Rows are one point carried round by a steady rotation, each followed by how many ticks it has turned.
The counts run from 0 to 941.
[133 163 122 133 130 119 111  72 141 160  92 100 114 136 142 151 134  94
 139 183 113 103 152  98 136 114 208 125 127 134 115  97 127  96 184  76
 147 117 185 137 108  95 142 155 161 147 128 151 103 146 140 136 162 121
 135 122 142 137 163  90  90 128 139 144 154 156 141 133 147 122 136 189
 130 123 144 140 122 153 139 101] : 111
[102 117 109  84 119 146 164 135 155 162 124 131 104 145 133 136 141 102
 127 136 152 181  77 118 147 112 124  94  85  89 143 143 129 144 152  86
 132  98 133 113 116 110 150 154 130 114 185 177 143 121 123 114 113 135
 169 133 116 111  76 120  93 118 116 145 103  98 161 116 106 111 118 182
 156 156  91 126 172 213 134 120] : 892
[113 121 122 124 124 126 131 125 151 138  89 119  97 181 163 117 129 111
 116 149 101 128 185  84 127 114 214 137 162 170 105 150 138  98 129 121
 116 149 150 126  92 113 184 118  95 135 115 136 103 133 123 165 165 196
 156 152 157 162 160 159 124 145 116 131 197 140 145 120  80 169  70 130
  87 118 105 116  98 132 127 122] : 754
[104 131 131 131 116 130 118 121 124 161  95 106  99 114  83 126 122 111
 130 145 134 107 117 173 144 144 138 122 125 127 160  74 124 181 112  77
 120  86 150 143 124 130 150 141 151 130 161 124 100 152  84  89 188 125
 106 149 130 142 116 102 125 117 134 112  96 146 153 203 183 142 147  74
 149 167 112 177 127  99 124 120] : 631
[141 133  85 119 129 131 135 174 126 130  78 166 122  95 126 108 135 127
 117 138 152  44 113 123 145 157  89 131  72 123 131 143 113 109 115  96
 147 105  89 114 124 144 115 137 165 104 143 137 106 119 147 134 150 160
 164 147 102 123  72 109 147 166 123 128  70 171 155 144  47 118  86 125
 149 162 107 154 141 107  92 121] : 716
[111 161 135  92 137 162 152 128  98 141 127  90 123 154  77 102 142  78
 116 142 123 159 116 114 112 157 110  92 110 120 171  70 119 163 132  94
 127 118 105 140 171 109 126 165 125  94 145 177 122 160 123 110 137  72
 127 147 138 103  93 145 164 139 148 134 137 133 186 180 166 161  90 138
 118 161 115 137 142 185 146  84] : 284
[167 140  87 118 126  96 150 138 102 171 105 156  92  95 100 132 168 152
 113 145 125  28 152 145 126 128 158 187  77 112 120 145 157  96 127 138
 139 163 149 144 120 122 173 138 129 166 128 127 133 127 161 109 189 160
 164 127 137 156 167 123  87 134 124 136 101 175 118 127 111 142 120 117
 139 109 151 148 128 131 143 175] : 313
[ 75  98 132 123 122 146 149  62 154 149  75  97  91 147 147 149 124 129
 143 170  95 154 111 124 119 109 158 115 124 166 114 100 100 138 119  67
  91 105 142 110  95 123 164 150 139 125 180 152  98 123  85 139 155 129
 105 183 150 150 115 107 128  99 123 113 115  76 151 146 133 149 153 129
 140 149 106  97 125 153 139 118] : 122
[137 164 123 126 121 120 120  91 120 153 111 131 134 164 103 162 132  78
 106 146 130 157 110  91 160 112 148 111  86  78 148 111 152 110 160  88
 136 110 162 115 115  73 119 115 112 111 109 177 147 147 131 147 146  87
 156 113 150 133 126  97  89 128 150 159 138 168 163 112 104 142  94 230
 154  98 121 122 116 147 114 101] : 179
[134 135  91 123 141 150 142 164  78 132 106 158 139 105  94 136 129 124
  99 154  96  89 115 134 134 186  86 156  85 125 103 123 132  81 105 111
 163 126  97 137 146 140  98 148 122 104 122 145 120 126 138  95 135 107
 138 140 111 124  64 161 167 186  96 133 110 166 206 153  73 132  95  98
  99 175 103 131 164 122 116  84] : 82
[117 165 124  77 118 155 150 134 110  97  98  83 100 148  72 129 161  85
 130 159 120 100 139 106 130 107 126 115  65 151 158 109 122 112  90  85
  94 118  80 148 131  99 117 138  81 130 147 153 138 141  97 120 166  89
 110 143 165 126  92 127 148 102 110 110 139 143 169 139 142 170 133  94
 107 156 106  96 139 114 160 105] : 925
[151 138 127  81 103 140 163 150  96 161 127 104 101 126  81 116 158 123
 139 120 161 110 150 159 145 130 110 127  68  92 176 100 146 131 130 101
 112 102 120 130 129  99 150 149 159 128 143 136 148 107 131 117 127  89
 107 151 101 123  78 138 118 130 118 112  61 135 204 167 140 112 120  94
 134 145 137 129 189 143 154  94] : 495
[103 118  84 126 158 157 107 119  88 154  97 125 146 146 139 127  95  87
 134  83 139 184  98 183 147 182 116  96 148 109 105  84 150 156 131 113
 145  99 213 109  91 109 149 153 146  88 118 127 133 127 115 107 136 140
 136 141  94 118  82 127 138 185 147 136  76 124 151 182 131 108 130 107
 160 177 105 153 150 168  90  93] : 564
[126 182 127 103 142 184 122 103 108  94 129 145 143 122 114 163 133  62
 101 148  82 153 111  96 142 146 132 137 135 109 117 114 165 109 123  97
 156 117 143 116 127  84 154 127 112  99 112 162 154 107  97 164 130  58
 147 128 151 154 124 134 144 141 127 130 130 160 183  71  92 181 127 175
  80 130 122 117 138 128 149  96] : 172
[178 129  91 152 147 121 137  75  92 138 100 125 118 121 113 173 113 121
 129 167 116 126 109 166 141 153 160 133 130 112  75 123  70 126 120 119
 133 115 173 123 105 100 132 203 164 143 109  91 123 183 124  91 175 154
 129 121 120  84 132 127 107 131 111 143 157 102  95 140  99 136 178 102
 127 173  97 127 120 121 122 133] : 439
[150 153 130  78 102 153 186 156 115 157 141 101 137 133  63  91 159 147
 119 188 112 118 153 105 116 103 117 117  76 143 161 131 135 103  87 101
  97 125 100 144 125  77 132 116  94 146 165 136 121 137 157 117 150  82
 119 160 152 137  83 128 162 108 106 139 133 153 185 175 110 166 124 112
 123 140 137 133 181 135 158 112] : 502
[142 121 103  86 124 153 201 147 134 122 124 112  72 117 110 127 184 111
 123 135 113 172 120 154  87 143 182 126 115 110 120 133 154 149  98 116
 124 114 144 146 101 113 197 132  89 160 118 126 163 112 136 132 118 143
 113 146 152 134  85 146 102 104  76 109 191  97 119 110 121 139 143  82
 127 180 122 125 159 204 187 145] : 38
[139 137  75  87 122 144 168 153 105 113 122  90 119 131  66  93 172 104
 113 162  83 149 123 126 112 148 128 145  76 119 154 123 143 129  76  98
 131 120 110 174 151  86 138 144  93 142 138 166 157 103 143 106 132  40
 113 136 135 131  95 114 134 132 108 121 125 126 205 148 161 152 124  98
 118 182 118 110 156 202 146 119] : 393
[101 143  76 118 143 145 152  81 113 151 166 125 142 122 113 173 156 100
 120 142  99 177  84  87 119 114 108 116  88 104 125 110 146 131 117  80
 152 147 111 108 128  75 142 138 108 120 157 184 137 150 129 138 135  59
 161 125 165 154 124  94 140  95 130 167 152 143 177 112 120 148 124 209
 126 106 136 131 140 175 148 136] : 594
[ 87 140 126  87 133 172 152 151 147 105  94 157  91 122 161 115 148 114
 117 168 111 108 115 101 142 164 169 110 168 162  95 140 115 119 147 117
 139 117 148  84  73 138 177 159 177 120 137 112 105 139 134 147 141 172
 156 152 134 123 115 171 141 161 110 121 158 168 110 136  77 151 130 158
  74 169  79 152 166 139 123 138] : 444
[109 137 142 118  76  56 116 139  98 164 111 121  99 154 104 152 106 104
 138 152 128  94 117 164 167 101 136 133  83  80 128 107 100 136 154  78
 120 137  97 144 156 125 120 157 136 134 147 116 120 151  98  66 196 176
 132 137  99 118 130 107 104 149 127  96  85 165 172 117 161 152 128  97
 132 126  84 153 132 102 132 141] : 827
[110 118 122 115 130 106  96 149 143 165  86 139 106 150 130 117 128 129
 117 150 160 122 158 125 118 122 164 137 120 165 106 141 141 111  89 124
  80 112 206 121  98 135 163  91  98 135 145  83 127 113 129 152 167 222
 143 133 144 163 159 110 121 120 126 129 162 156 104 136  90 172  98 110
 137 137 122 158 119 117  77 142] : 339
[196 196 146 113 133 102 123 115  43 167 120 110 130 155  87 125 132  95
 101 136 127 130 173 150 128 147 152 117  84 117 135  97 149 113 146 117
  99 156 122 150 170 118 142 153 112 164  95 133 142 139 177 107 200 114
 134 113  96 106 139 141 157 170 151 125 130 141 172 139 129 135  89  95
 126 106 139 122 131 110 154 106] : 287
[ 73 100 123 131 116 140 149 149 111 127  85 124 111 158 130 121 104 172
 111 144 128 131 115 162 111 128 140 134 138 164  99 124 120 136 107 139
 129 146 108 141 135 157 168 132 107 160 154 104 115 158 103  77 181 203
 122 163 136 143 106 163 138 143  75 104 150 143 158 147 124 135 114  46
  82 161  52 139 148 153 123 150] : 547
[153 114 120 151 163 154 141 134  95 154  97 186 148  91 157 136 101 169
 122 121 119 146 112 173  90 148 149 184 138 147  45 124 193 134 105 121
 149 135 170 109  99 127 169  96 133 151 123 101 159 124 158 134 154 179
 134 128 151 144 141 137 137 158 118 130 134 156 144 139  93 117 140 108
 135 140 120 163 178 164 134 154] : 33
[118 112 110 137 100  86 149 115  96 188 126  99 136 157  98 140 104 147
 103 162  96 106 111 164 139 105 133 149  77 109 126 100 103 124 118 107
 163 179  81 165 182 121 113 155 129 135 168 156 132 159 147  56 187 123
 140 143 121 114 120 131 150 142 116 109 111 122 192 142 158 135 112 101
 127 129  90 148 141 165 129 120] : 193
[125 117  96 123 169 113 159  80 120 174 110 122 129 135 111 163 132 109
 129 117 150 200 121 123  94  99 146 145  96 135 104 142 155 153  86 117
 126 110 136 159 126  95 166 115  78 169 137 163 181 164 124 120 171 125
 141 109 160 138 149 104 135 103 122 151 174  95 117 152 147 141 122 131
 193  91 128 107 126 179 157 133] : 880
[127 149 131 101 130 161 177 133 137 129 107 103  95  99  87  98 152 160
 125 170 121  92 178 113  79 131 160 138 131 148 140 100 140 116 117  96
 106 150 110 154  99 114 173 131 114 164 159 113 112 131 153 122 161 113
 112 190 162 161  97 137 141 114 101 116 158 145 173 183 119 141 136  90
 121 145 138 132 152 138 173 130] : 215
[ 88 116 125 125  99 122 155 138  94 113  93 116  83 131 110 123 125 157
  77 131 148  75 120 149 121 124 128 153  96 140 117  93 135 120 116 108
 115 135  95 129 127 171 127 121 111 155 141 113 127 161  77  69 194 160
 106 146 144 140  85 134 130 109  93 106 103 142 162 160 129 154 115  63
  86 173  74 138 147 109 133 145] : 834
[ 98 111 114  83 115 146 162 148 113 137  95 110  82 119 130 121 153 117
 146  93 170 155 139 177 140 152 120 107 102 115 143 124 128 182 104 106
  96  91 129  98 103 103 196 138 113 146 129 115 138 135  93 105 139 169
 119 161 108 100  87 137 120  95  90 113  90  97 127 165 121 123 134  43
 159 150 115 127 165 147 143 153] : 140
[ 98 114 149 134 136 139 124 103 150 140  72 161  70 147 132 126 109  92
 131 136 105 122 120 118 138 163 180 170 187 155 122 112 139 128 159  99
 142  91 180 123  86 153 174 135 155  97 152 151 111 104 111 147 117 156
 161 168 137 137 125 167 116 147 137 108 104 136 161 100 100 145  86 165
 119 203 124 159 143 162 110 100] : 757
[131 149 100 153 141 104 106  72  98 195 109 144 160 160 110 160  92  99
 142 172 132 115  92 104 172 120 126 147  96 125 134  98 111  88 127  67
 122 115 136 113 126 113 109 152 145 100 151 162 130 157 143 127 188 109
 141 136 110 136 149  85 147 149 160 152  85 156 166 189  96 151 125 176
 174  80 138 133 128 108  97  95] : 296
[112 127 126  98 113 125 174 131  99 169 121 100  81 197  82 147 131 123
 128 120 139 188 139 115 163  93 131 147  95 120 153 134 157  91  92  95
  85 121 131 114 123  99 158 113  70 165  97 153 174 119  95  99 152 114
 133 129 155 151 104 129 102  77 102 116 106  82 167 119 124 144 116 106
 132 119 113  92 141 170 164 118] : 476
[163 124  92 137 170 114 144  97 117 142  99 144 125  95 140 152 117 148
 114 165 100 127 130 114 124 156 164 143 139 134  40 166 115  94 124 139
 128 102 179 101  96 108 155 155 150 131  93 104 110 167 142 143 126 158
 138 123 145 126 145 133 114 129 127 138 195 134 106 107  39 128 147 140
  94 166 137 143 118 120 107 133] : 440
[154 115 122 160 128  83 133 118  90 159  47 125  73 135 121 136 108 123
 145 144 146  97 135 163 132 141 194 180  99 146 124 132 127 126 121 107
 103 128 130 163 109 159 155 125 134 168 144 126 151  94 142 100 195 197
 115 148 118 145 151 115 100 149 139  85  97 115 148 131 163 120 136  65
 154 160 116 122 128 140 125 122] : 117
[160 187 131  91 110 131 154 121 123 164 154 120 115 122  83 170 154  83
 141 149 127 151 115 129 155 119 118 137  82  80 140 123 148 131 109  79
 107  87 167 120 120  81 138 138 123 126 122 142 160 109 118 152 155  84
 128  88 138 132 139  76  96  94 156 136 115 164 154 116 149 169 137 188
 163 106 163 150 165 120 150 119] : 805
[139 149 126 132 127 109  96 152 118 152 114 177 145 114 149 118 132 119
 124 142 104  57 153 133 130 155 143 153 129 119  77 131 134 117 149 122
 168 143 164 139 109 123 164 144 155 134 115 109 101 130 154 131 198 185
 171 102 119 165 173 118 112 193 139 156 144 200 141 139 136 152 130 111
 101 100 104 176 140  98 101 152] : 735
[109 161 111  88 138 192 137 155 148  99  59 183  94 139 124 120 146 109
 124 114 137 140 124 133 117 163 165 167 140 156 103 127 188 118  90 139
 120  63 175 102  73 146 159  84 108 135 123 102 164  99 107 152 114 139
 143 141 148 152  95 155  92 116 125 135 134 159 119 133  77 151 142  89
  99 160  99 119 144 138 127 141] : 452
[ 88 150 118  91 134 153 175 104 120 145 153 139  99 173 115 151 155  79
 106 144  91 181  97  86 145 118 116 107 123  93 130 135 121 126 136 102
 137 122 155 113 123  78 152 170 138  88 124 172 144 170 113 121 115  85
 175 125 128 123 105 145 127 112 116 167 138 124 140 132  97 163 132 205
 101 116 119 133 155 170 139 108] : 375
[162 156 112 129 124 103 128 113  73 142  82  94 121 113  92 151 124 144
 114 153 158  86 165 164 120 143 164 153 101 147 103 118 153 115 110 125
 106 113 143 137 119 111 153 126 106 160 107  86 129 147 109 110 201 150
 104 117 141 157 130 106 124 120 126 119 156 157 133 143 136 156 118  37
 138 150 145 141 110  76 133 128] : 634
[196 158 100 139 130 100 148  73  79 165 143  98 142 103  77 158 125 117
 122 198  87 124 115 137 119 134 119 126  77 101 119 123 102  97 124  87
 119 127 145 151 152  90 121 189 152 137 122 128 120 148 172 118 174  87
 125 114  94  90 135  90 138 151 141 132 139 115 152 120 109 134 161 146
 143 153 167 139 140 126 133  91] : 507
